Rotation paths and how fast each direction turns (degrees each step):
Each turn is a multiple of 5 degrees from 10 to 175, or 0.
Each row of a path follows its step; steps can be skipped.

step 0: [ 11  17  13 -24   5 -12 -12   4  14  10   1  15   6  -5  -2  -1 -10   9
   8  -4   5   6   4   2   0 -14 -11   0 -14  -2  -2   4   0  11  -8  20
   5  -1]
step 1: [ -2  -6  21  -4 -19 -19  10   6   0  -8  21  12   9   8   3  -3  -9   0
   6   5  14   0  -3   1   8   9   2  21  -1  -4   1   3  -8   1   3   4
  -3  15]
step 2: [  4  11   9   1  -5   5  11   1  27  -8   0  12  13 -11  12  -1  -4   5
  11   9  11  17   0 -17   3 -20  -3  -4   2 -12   8   0  -8 -11  -6   2
   3  -3]
step 3: [ -2   5  12  -5   0   2   5   6  12   5   4   2  15   3   5 -11 -14  18
  20  13   4  -3  -1   4  -3  16  -1   7  -1  17   7   7   1   7  -3 -18
  14  15]
step 4: [  6   1  18  -9   8 -11   9  22  20   3 -10   2  10   3 -10 -19  -9   0
  -6   2  -4   9  -5  -5  -2 -15  -3   1   1  -7  -1  10  -4  12 -10  11
  -8   6]
step 5: [  5   1  21  -3  -7 -12   1  -7   1  10  18  16   7   1   5   2 -16  21
   2   9   8  -8 -13  -2  14  -6  -4  -5  -2   9  -7  12   1   7  12  13
   5   5]
step 6: [  2   4  20   0  -8 -13  25 -12  16  -6  -1   0  19   7  -3   5   4   3
   6   3   8  18  -8  -3  -3  -1  12   8   7   1   9  -2 -15   2  -6   3
 -11  -1]
step 7: [  6  -3  -4   0   7   4   4   1  23   9  17  -8   8  -5  -5  -1 -13  18
  20  14  14   6   6 -10  -1  -3   5  -3   5  -1   5  15  10  -4   0   5
  12   9]
step 8: [ 15  11  11 -19  -3  -8  13   5  19   3  -3   4  11   3 -18 -15   4   8
   1  -6  -4 -11   1  -9   0   3   0  21   0  12  -1   8  -6  14  -7  -6
   6   0]
step 9: [ 13  -3  20   0   9  -3  15  10   3  14  10  15  -7  11   2  -4 -15  -5
  12  18  10  -2   5  -7   2 -12   0   4   2  -6  -6  11   2   9   0  22
  -3  -3]
[ 1  0  2  7  0  0 -1  3 -3  3  8  1 -3 -2  2  0 -2  3 -2  5  1 -4  3  4
 -4  1  5  2 -2  5  0  2  4 -5  2  0  0  5]
170
[ 0 -3  4 -3 -4 -5  5  2 -1  4 -1  2 -4 -1  1  0 -1 -4  0 -5  1  1  5  4
  3 -4 -3 -2  2  4 -2 -2 -3 -1  9  3  0  0]
85
[ 4 -4 -9  3  3 -1 -1  5 -2 -2  0  4  5  1 -1  5 -2  0 -3  3 -1  4  1  0
  2  0 -3  2  1  7 -1  0 -6  1 -1  2  2  0]
0
